In the rows, zero is written as 128.
Each path is a new rotation, seen through one point. The rows after it are directions, each followed by how far the rotation turns it, in degrees each step (0 if it stays put).
Each turn is a multiple of 5 degrees from 10 to 175, or 0.
Each row of a path follows its step; steps can be skipped.

step 0: [128 124 118 129 147 135 139 124 142 131 117 125 130 125 126 123 129 108
 138 130 136 119 119 112 138 136 120 122 127 133 119 116 136 145 125 127]
step 1: [118 112 134 130 140 141 131 128 128 126 125 133 121 119 138 127 121 134
 120 108 142 128 134 136 133 120 118 143 126 127 125 120 137 121 120 148]
step 3: [136 127 119 133 137 125 135 124 139 128 114 141 127 117 137 134 134 138
 133 136 130 147 145 124 125 136 124 116 121 116 137 118 136 124 113 123]
step 4: [114 129 123 126 135 130 134 119 146 131 139 144 135 142 149 121 133 138
 123 135 131 122 115 134 121 124 140 128 138 126 129 112 133 120 130 133]
step 6: [119 134 121 128 125 112 119 130 128 117 118 125 110 135 131 135 116 117
 128 123 149 124 131 123 128 129 128 122 139 114 126 108 127 121 118 134]
step 7: [122 122 122 134 133 115 126 121 141 134 143 125 144 124 115 117 127 136
 116 134 146 116 137 125 140 122 116 124 137 131 131 131 135 118 117 127]
step 8: [145 136 133 132 130 124 129 119 134 121 123 132 133 118 132 125 136 122
 126 132 156 129 110 141 128 142 120 121 114 127 125 129 134 132 131 138]
step 9: [130 119 123 141 123 116 143 132 114 120 125 138 130 128 126 124 131 147
 127 113 130 124 123 127 133 121 140 123 126 115 113 118 146 122 128 137]
step 10: [128 138 125 135 131 125 125 128 140 138 105 128 131 133 117 113 125 139
 132 127 127 125 116 124 121 116 115 122 138 130 141 119 145 137 136 127]
step 12: [129 115 117 117 135 120 114 121 123 129 142 144 128 142 123 109 120 127
 117 121 127 129 126 128 120 131 121 123 117 133 123 110 130 128 128 140]
step 13: [134 124 109 142 140 128 121 132 127 116 125 123 138 126 132 134 126 113
 135 137 125 125 124 118 122 132 118 127 121 134 131 129 155 126 113 133]
[130 129 128 125 129 125 123 130 131 127 129 126 134 128 130 130 127 130
 130 131 123 122 126 131 128 125 121 129 128 126 127 130 130 132 129 126] : 135
[129 130 130 126 132 126 127 129 125 127 131 129 130 121 125 125 121 123
 125 130 129 128 131 128 126 130 128 133 132 128 128 127 127 130 124 131] : 65
[130 128 124 128 126 124 131 127 125 130 126 129 127 131 125 128 129 125
 131 128 124 126 131 122 124 128 126 126 128 120 128 126 129 130 123 128] : 110
[126 131 129 130 127 123 131 130 127 129 129 131 128 128 133 130 127 129
 126 135 134 127 130 127 131 124 128 126 129 123 131 130 123 128 130 130] : 25
[130 128 129 130 126 125 128 131 127 128 129 130 132 127 128 128 133 130
 125 134 128 130 124 129 125 130 133 132 121 128 129 126 131 127 123 124] : 70
[126 129 128 132 129 124 125 121 128 128 131 130 127 132 127 129 130 130
 126 126 125 126 131 131 131 123 132 134 128 127 124 126 127 130 127 130] : 140

step 0: [142 113 131 124 142 134 113 131 137 135 112 132 127 134 132 127 125 127
 116 121 116 124 132 128 131 135 113 135 121 128 124 126 129 119 133 144]
step 2: [139 114 126 136 123 119 132 124 136 129 122 138 119 119 141 131 130 135
 140 119 114 143 133 143 128 139 130 122 134 122 136 135 126 137 127 131]
step 5: [132 133 129 123 157 124 110 135 116 125 119 144 127 140 127 128 122 122
 117 119 129 131 131 130 133 133 133 124 133 130 121 131 132 128 120 123]
step 6: [143 133 121 124 127 145 129 136 135 115 126 128 121 123 145 127 132 138
 122 130 123 132 140 129 114 124 121 135 125 142 135 113 129 119 134 133]
step 7: [135 127 125 128 128 128 127 118 126 124 118 147 117 114 129 129 127 123
 122 132 121 127 129 123 132 136 127 113 138 106 122 135 125 125 144 134]
step 8: [132 115 118 127 124 130 123 127 141 143 132 129 121 134 137 127 125 117
 139 120 117 116 139 129 121 129 126 137 134 130 138 120 129 140 133 109]
step 10: [132 131 115 121 140 131 118 129 129 134 144 136 113 123 122 127 130 126
 120 123 113 134 120 142 135 128 124 124 123 146 131 138 134 128 117 121]
step 11: [124 136 123 113 131 131 126 135 123 129 107 127 128 133 131 131 126 122
 110 124 123 133 148 122 113 120 133 134 120 124 127 131 135 125 128 142]
step 12: [127 129 115 129 137 138 125 135 133 115 137 134 129 122 140 129 120 142
 119 124 121 127 131 125 132 141 110 115 139 122 116 121 122 132 131 123]
step 13: [142 132 131 141 122 131 127 125 128 132 117 144 113 134 136 128 134 121
 135 118 122 120 139 114 120 138 140 130 142 134 139 132 131 124 128 131]
step 14: [134 119 128 111 108 127 112 128 120 123 131 127 116 125 133 123 134 133
 128 138 117 131 127 131 133 125 123 128 128 114 134 117 132 141 135 115]
[131 127 127 130 124 129 130 128 129 130 127 130 130 127 132 130 123 132
 128 131 124 121 129 128 132 127 137 126 127 127 127 127 124 129 127 127] : 65
[130 126 126 124 122 129 128 126 128 130 130 128 126 129 124 129 129 123
 123 130 125 126 128 126 131 124 125 129 123 125 127 131 128 125 132 132] : 100
[131 121 125 125 127 128 130 127 133 125 130 127 133 128 128 129 131 133
 127 129 123 127 125 131 127 131 124 132 129 132 128 128 130 129 127 126] : 175
[126 128 127 129 129 130 129 127 129 132 127 126 127 131 133 130 131 120
 125 135 130 127 129 127 128 133 130 129 129 134 129 126 129 125 126 126] : 145

step 0: [126 137 122 134 138 116 134 120 127 123 125 124 122 119 114 117 141 119
 135 126 119 135 135 123 127 139 117 134 130 139 130 129 128 108 119 119]
step 1: [138 140 130 134 122 124 137 133 128 122 135 139 131 132 113 129 136 135
 114 117 132 142 128 131 132 111 113 140 128 137 133 130 127 122 123 129]
step 3: [107 138 127 125 140 131 121 126 132 112 133 120 125 134 126 128 134 119
 139 130 133 128 144 117 128 134 132 143 126 134 130 131 137 117 130 113]
step 4: [128 143 113 125 122 116 132 129 130 118 120 130 118 137 122 120 139 138
 123 134 134 139 140 134 118 132 112 137 134 133 125 127 128 113 123 126]
step 5: [137 139 117 134 139 123 123 126 128 139 140 148 137 129 119 115 122 128
 123 114 131 139 134 129 129 122 115 128 129 129 130 122 123 124 114 120]
step 6: [122 134 130 138 141 122 131 134 114 127 148 131 136 125 116 139 125 118
 134 127 133 132 128 121 137 119 133 141 124 139 132 124 138 114 130 118]
step 7: [124 139 134 120 124 127 134 129 137 111 132 129 122 133 125 136 136 127
 124 136 141 132 126 116 123 130 123 136 146 137 131 135 128 112 135 111]
step 9: [125 146 123 133 134 112 124 128 123 124 137 129 132 128 119 119 133 124
 143 122 125 142 136 128 131 122 123 131 118 125 135 112 140 122 115 131]
step 10: [135 131 116 126 132 127 121 129 125 117 144 141 130 133 115 137 141 124
 129 128 131 129 130 127 132 111 119 137 130 128 132 139 136 112 138 117]
step 11: [124 130 126 124 131 130 123 140 122 126 133 133 126 130 131 127 118 129
 116 126 146 134 139 118 134 132 120 139 142 146 118 130 122 118 125 110]
step 14: [139 134 132 125 129 124 113 127 131 125 139 136 136 122 117 124 138 124
 121 123 129 145 135 114 134 117 119 127 129 144 117 133 126 116 124 121]
[129 126 129 126 123 128 127 129 128 126 124 135 124 128 126 130 131 130
 122 128 126 133 133 127 128 128 128 128 133 130 125 131 124 129 130 130] : 110
[134 128 122 129 129 121 130 127 134 129 124 127 128 126 123 129 129 128
 126 125 125 128 129 128 129 126 128 129 125 124 126 126 128 129 123 130] : 85
[128 127 122 132 133 127 130 126 127 130 130 132 128 131 126 131 123 131
 127 132 127 127 127 130 124 133 131 127 129 133 124 127 126 127 129 127] : 55
[128 126 126 127 126 127 125 131 132 132 129 131 136 130 128 131 130 126
 130 131 127 129 127 122 129 125 128 130 126 130 128 125 129 129 134 129] : 90
[131 131 130 124 128 129 131 128 128 131 128 127 124 133 127 125 129 124
 130 131 127 129 135 126 122 131 126 125 122 127 126 127 128 129 130 129] : 80
[127 129 130 128 127 132 127 124 126 128 131 133 127 126 130 135 125 129
 127 126 126 129 129 126 124 124 129 126 125 124 128 125 132 124 125 131] : 95

step 0: [130 139 120 146 120 136 120 121 126 122 142 131 118 129 132 125 119 113
 127 132 122 145 136 135 134 132 126 140 120 126 134 120 134 129 113 120]
step 1: [125 127 115 127 125 150 119 125 132 121 112 130 113 117 145 130 128 133
 127 131 133 124 133 122 121 121 119 123 123 126 131 143 121 140 127 120]
step 3: [127 130 119 138 122 132 131 158 133 128 134 137 130 125 126 139 133 128
 139 135 114 129 128 135 129 120 132 121 128 112 117 135 133 133 127 138]
step 4: [142 116 119 137 127 120 124 135 123 122 127 122 121 116 127 119 120 141
 130 120 139 107 126 124 121 136 135 112 137 125 114 120 131 127 130 129]
step 5: [141 138 124 141 122 129 134 132 104 128 138 114 126 131 121 134 125 123
 124 126 129 137 127 140 131 128 141 134 117 140 124 116 139 133 131 120]
step 8: [130 146 127 124 128 136 133 139 136 124 136 147 117 121 133 142 133 134
 120 139 113 138 136 132 132 133 123 130 118 132 122 136 140 118 124 132]
step 9: [134 119 117 138 126 126 121 133 136 123 138 140 119 116 136 115 120 148
 147 132 128 122 134 119 120 137 125 132 135 123 137 136 131 133 133 127]
step 10: [140 124 117 143 125 130 136 143 120 127 134 111 131 142 141 122 125 135
 122 127 129 135 127 119 136 136 120 119 108 131 125 124 134 135 122 123]
step 11: [134 130 137 136 124 129 118 140 121 126 124 125 115 123 136 138 110 106
 133 128 117 120 138 134 117 123 126 122 123 117 123 128 127 140 132 124]
step 12: [122 122 115 146 124 127 121 123 120 127 119 128 117 129 130 114 143 135
 126 127 128 114 124 136 122 109 140 127 122 127 118 119 117 132 129 123]
step 14: [136 130 122 128 125 131 129 131 126 116 140 138 122 115 116 141 125 139
 139 141 134 119 124 121 120 129 134 143 136 125 118 138 121 130 148 125]
[125 125 127 132 128 122 131 123 127 127 127 125 126 129 127 126 128 134
 127 125 128 133 125 129 129 127 124 129 125 124 126 126 129 124 131 125] : 140
[132 127 132 126 131 128 125 129 132 123 125 126 127 122 126 132 129 128
 133 130 128 131 127 127 127 123 128 126 126 124 131 129 132 126 128 126] : 140
[128 125 123 127 126 132 132 125 127 125 127 126 132 125 131 125 128 127
 127 130 129 128 127 126 133 129 127 120 132 125 128 127 127 128 125 127] : 120
[129 131 128 128 127 124 133 124 126 127 132 132 127 132 132 132 127 121
 130 131 128 128 127 127 128 125 128 126 129 129 127 129 134 126 132 127] : 130
[127 132 132 129 122 124 127 132 122 129 125 130 130 130 128 129 129 131
 128 127 133 129 131 124 127 126 132 124 129 123 127 126 127 130 127 127] : 45

step 0: [118 135 121 123 125 124 124 123 123 129 139 155 133 128 125 123 115 132
 130 123 127 120 109 131 135 127 125 132 142 131 122 116 129 123 128 123]
step 1: [115 124 128 115 115 124 140 129 137 142 136 142 138 128 130 133 120 127
 134 121 129 130 123 141 143 135 128 125 128 121 120 119 140 128 116 127]
step 3: [123 125 125 140 129 119 129 115 128 138 133 133 130 125 135 131 135 131
 122 136 150 125 126 124 123 120 145 137 126 128 130 142 123 111 131 120]
step 5: [137 136 139 127 134 128 129 131 123 138 137 141 137 125 125 123 120 120
 117 124 123 123 116 131 141 130 137 116 114 127 128 111 137 127 140 129]
step 6: [131 132 118 122 127 139 139 128 124 135 141 143 133 113 125 129 117 132
 122 114 123 130 117 135 135 122 138 123 122 132 127 141 136 135 138 125]
step 8: [122 116 131 136 125 115 128 122 132 132 134 141 134 131 120 126 134 127
 133 124 132 129 128 134 135 122 131 135 130 125 112 122 125 100 118 142]
step 10: [121 130 128 129 121 122 128 120 127 138 142 128 134 135 144 123 116 120
 121 126 146 140 124 130 130 129 136 129 122 137 133 124 140 133 141 113]
step 11: [122 136 136 124 135 118 138 131 130 141 143 148 127 126 134 119 117 120
 120 127 134 131 116 116 111 130 133 130 125 123 125 133 133 128 133 121]
step 12: [123 131 129 122 136 123 137 128 126 140 129 154 133 117 130 134 129 124
 123 132 116 114 111 125 135 127 133 131 129 122 126 132 125 117 119 123]
step 13: [127 127 126 129 128 134 139 116 125 135 128 134 135 118 122 134 134 125
 133 124 131 117 122 141 152 128 141 122 132 125 129 124 144 117 117 122]
step 14: [131 123 130 138 124 136 136 125 135 134 142 126 133 124 116 126 131 137
 121 120 150 131 134 141 137 133 144 128 124 123 121 130 141 120 134 131]
[130 122 130 132 132 131 130 124 127 126 127 125 128 130 129 129 129 126
 131 130 128 124 131 126 131 130 133 129 130 131 124 132 127 123 125 128] : 70
[130 123 125 127 125 128 129 129 122 125 130 131 129 130 129 126 125 129
 132 123 126 130 131 128 126 129 124 133 127 132 132 126 129 124 130 132] : 40
[126 131 132 128 130 124 126 130 129 129 130 131 126 130 127 133 131 129
 137 128 126 126 128 130 132 129 130 125 126 131 130 124 126 128 129 130] : 90
[126 131 127 126 124 131 132 121 128 127 127 126 128 130 133 128 128 126
 133 130 131 126 126 134 125 128 127 127 132 129 131 127 132 129 128 127] : 115
[125 130 126 129 127 128 129 126 125 129 126 130 132 127 130 129 132 128
 125 128 128 121 130 124 127 127 122 126 129 130 123 121 126 126 126 131] : 90

step 1: [144 120 121 129 129 123 133 137 137 124 126 139 125 124 125 123 115 131
 116 147 135 130 125 123 136 112 136 131 130 137 120 121 119 128 131 126]
step 2: [135 133 120 134 125 130 131 122 136 118 126 124 118 115 127 124 125 142
 126 139 120 125 114 109 129 110 136 124 127 134 128 124 134 132 125 134]
step 3: [126 130 119 130 133 117 134 142 125 120 131 140 119 119 126 129 119 142
 120 131 126 129 132 118 142 110 123 119 129 124 123 133 134 139 132 134]
step 4: [132 132 127 129 120 118 133 122 121 122 139 127 133 111 127 124 123 141
 123 143 134 114 124 123 128 115 115 121 133 132 136 132 129 128 138 137]
step 7: [121 138 134 123 134 139 127 128 119 126 132 124 129 110 119 135 126 137
 131 126 145 131 127 122 140 117 129 137 142 127 126 134 138 136 138 124]
step 8: [132 129 146 128 122 130 129 134 124 119 122 141 133 121 119 142 125 130
 130 145 143 132 124 130 136 120 120 137 140 128 120 127 127 121 132 132]
step 9: [139 130 139 133 122 134 133 116 130 130 134 128 130 119 120 134 130 121
 132 130 134 122 114 116 146 114 131 138 136 134 116 125 135 126 122 126]
step 10: [133 122 127 125 132 123 132 128 128 120 118 143 131 115 118 140 120 118
 117 129 135 135 124 120 135 113 138 133 123 133 111 137 134 126 127 129]
step 11: [133 131 127 134 125 129 134 126 124 120 127 125 133 107 125 147 121 131
 134 137 127 120 118 110 131 117 135 128 121 125 132 140 127 122 121 125]
step 12: [134 116 127 131 138 130 140 138 119 128 135 141 133 116 127 139 117 124
 123 136 123 124 128 111 135 119 118 130 127 116 123 121 132 129 126 129]
step 14: [115 132 114 120 128 133 129 130 116 134 125 134 135 121 134 131 113 127
 122 127 137 122 123 110 142 125 120 136 118 127 125 129 136 138 131 125]
[131 128 124 131 129 122 130 130 127 127 130 130 127 125 125 127 130 127
 128 128 130 127 129 122 126 130 129 122 123 126 131 125 130 129 123 130] : 40
[126 129 131 131 131 135 132 134 131 123 129 124 124 126 128 131 126 130
 129 129 127 130 131 127 124 129 126 125 129 126 128 128 131 129 128 127] : 80
[128 124 128 124 130 123 129 130 133 126 122 128 127 126 128 128 126 126
 134 129 129 124 127 133 126 127 124 130 128 129 128 127 131 128 128 131] : 160
[127 130 124 125 129 130 125 134 132 131 130 129 127 129 131 123 129 132
 129 132 126 127 126 128 127 127 128 122 129 134 127 127 125 130 129 129] : 20
[126 126 123 128 129 127 131 128 124 130 129 127 127 130 131 127 123 134
 127 124 128 124 126 127 123 126 125 126 130 125 124 130 128 121 128 130] : 40
[123 133 125 126 127 125 127 129 129 127 127 128 128 126 128 132 126 128
 128 122 132 127 132 130 131 128 130 124 125 130 128 136 129 130 131 129] : 100
[128 126 128 125 128 123 130 126 129 126 131 128 127 129 131 133 130 128
 124 130 119 125 130 125 125 122 128 129 125 129 128 130 127 130 129 126] : 40

step 0: [120 126 132 134 120 127 120 132 125 131 118 121 124 123 123 136 124 113
 132 134 135 130 120 121 119 138 133 125 130 118 107 116 137 119 127 133]
step 2: [130 124 126 135 131 111 137 122 132 126 131 131 139 123 125 124 119 139
 125 134 123 130 129 139 145 119 136 121 125 129 122 117 119 141 137 129]
step 3: [119 119 139 123 130 143 129 138 121 131 135 140 135 123 126 108 133 127
 121 128 135 127 140 121 124 136 125 132 139 122 127 132 138 128 129 131]
step 4: [142 132 121 137 118 134 118 131 138 119 117 123 118 146 134 122 127 121
 135 129 121 124 127 132 118 120 116 128 125 124 123 129 126 132 120 124]
step 5: [116 137 125 120 139 127 143 123 128 120 133 132 134 134 123 137 131 129
 132 126 120 142 116 130 124 131 132 121 114 140 134 130 134 119 128 119]
step 6: [121 124 121 122 128 125 121 125 117 132 140 125 125 124 134 135 116 132
 129 140 140 120 133 115 137 124 120 142 131 126 132 119 116 120 134 134]
step 7: [136 125 140 138 117 139 122 131 129 128 126 119 115 119 122 137 132 129
 124 114 120 118 131 129 128 137 141 122 125 119 126 124 142 129 134 132]
step 10: [129 120 142 126 122 128 124 138 132 122 134 129 126 126 125 110 134 130
 123 126 128 114 126 110 121 114 128 126 128 141 135 133 124 118 124 130]
step 11: [130 123 129 134 126 134 120 119 122 134 128 122 122 152 121 136 124 135
 125 140 118 140 130 137 124 122 125 117 130 121 120 135 129 130 129 118]
step 12: [124 137 113 117 127 123 141 121 119 132 128 132 128 128 129 125 141 120
 134 132 132 132 122 122 126 140 129 131 115 126 125 122 138 123 131 146]
step 14: [120 116 128 132 116 135 125 136 133 124 132 123 135 118 114 131 130 134
 115 117 125 135 125 149 130 118 131 128 121 127 136 123 130 130 128 131]
[130 129 128 127 128 126 128 129 123 128 125 127 127 131 127 127 127 121
 131 121 128 123 132 127 129 125 127 131 125 129 128 131 130 129 132 131] : 125
[128 126 132 129 130 133 130 129 129 130 132 127 129 123 125 127 131 123
 130 129 124 132 123 129 128 128 131 132 123 127 129 131 132 128 131 129] : 160
[133 128 127 133 132 129 127 125 128 126 130 126 124 128 134 129 124 127
 127 130 130 131 127 131 130 121 128 131 127 124 124 129 127 130 128 126] : 155
[129 130 129 130 127 125 123 133 126 128 130 131 124 127 127 124 129 128
 126 127 128 129 126 126 134 133 127 134 129 130 124 126 129 124 129 124] : 110
[127 128 128 130 129 123 132 129 125 122 129 125 131 126 126 128 126 129
 125 131 131 126 126 125 132 126 129 130 127 129 136 129 126 129 129 123] : 95

step 0: [126 123 150 132 131 134 120 130 130 120 118 130 124 123 126 133 134 130
 117 125 122 126 137 132 121 148 136 121 125 135 135 123 128 122 133 125]
step 2: [130 112 139 128 129 137 124 136 127 134 126 130 136 121 129 135 130 132
 140 118 129 127 123 141 123 136 119 127 139 122 127 124 134 121 140 117]
step 3: [127 129 106 120 130 120 114 120 121 129 127 128 130 127 108 125 135 134
 129 132 128 137 140 125 131 135 130 125 121 128 134 121 137 124 124 128]
step 4: [128 122 139 127 124 147 124 123 143 128 123 128 133 123 132 126 139 122
 120 125 135 123 125 130 116 121 122 118 119 124 135 125 133 125 137 135]
step 5: [131 130 126 113 131 117 121 125 125 138 150 131 131 121 122 126 119 141
 134 120 131 128 130 123 126 132 124 135 119 133 128 135 129 133 132 135]
step 9: [124 133 118 115 122 121 132 141 138 135 140 141 138 133 138 127 130 126
 136 129 125 124 128 136 133 136 136 133 127 133 120 135 127 131 123 139]
step 10: [116 126 126 132 120 135 131 130 129 116 122 132 114 134 132 138 121 134
 132 128 143 130 138 120 133 121 124 131 127 120 133 124 112 125 125 124]
step 11: [137 143 117 131 135 125 145 136 132 125 131 126 125 119 130 113 132 118
 122 128 130 117 133 135 122 134 133 133 127 120 127 137 124 133 121 131]
step 12: [118 137 134 130 133 133 135 138 128 116 138 131 129 139 137 142 116 134
 122 126 121 132 129 126 123 115 126 128 130 139 129 118 130 127 126 118]
step 13: [131 120 125 130 127 122 124 145 126 127 124 127 123 121 135 118 132 118
 134 137 121 135 139 133 136 132 139 138 134 136 127 129 116 139 122 137]
step 14: [118 136 131 133 122 134 141 134 128 122 115 128 120 130 121 135 134 146
 122 129 126 127 120 130 129 117 132 138 131 117 126 129 131 133 138 117]
[127 130 125 133 124 127 129 127 130 126 124 127 127 127 129 125 127 131
 138 131 127 128 132 128 127 130 127 127 126 127 127 130 131 126 132 125] : 95
[129 129 130 127 124 128 127 124 134 129 131 125 132 123 123 131 128 125
 130 127 129 132 128 125 128 128 131 127 132 126 130 124 130 134 130 127] : 25
[127 127 129 127 130 126 131 125 125 130 130 133 125 132 126 126 129 125
 131 129 132 127 129 130 127 129 126 131 133 121 132 129 129 128 127 122] : 85
[129 130 126 132 128 126 132 128 133 127 131 130 130 127 132 130 124 130
 128 129 135 128 130 131 129 123 134 131 130 127 129 128 127 127 122 130] : 20
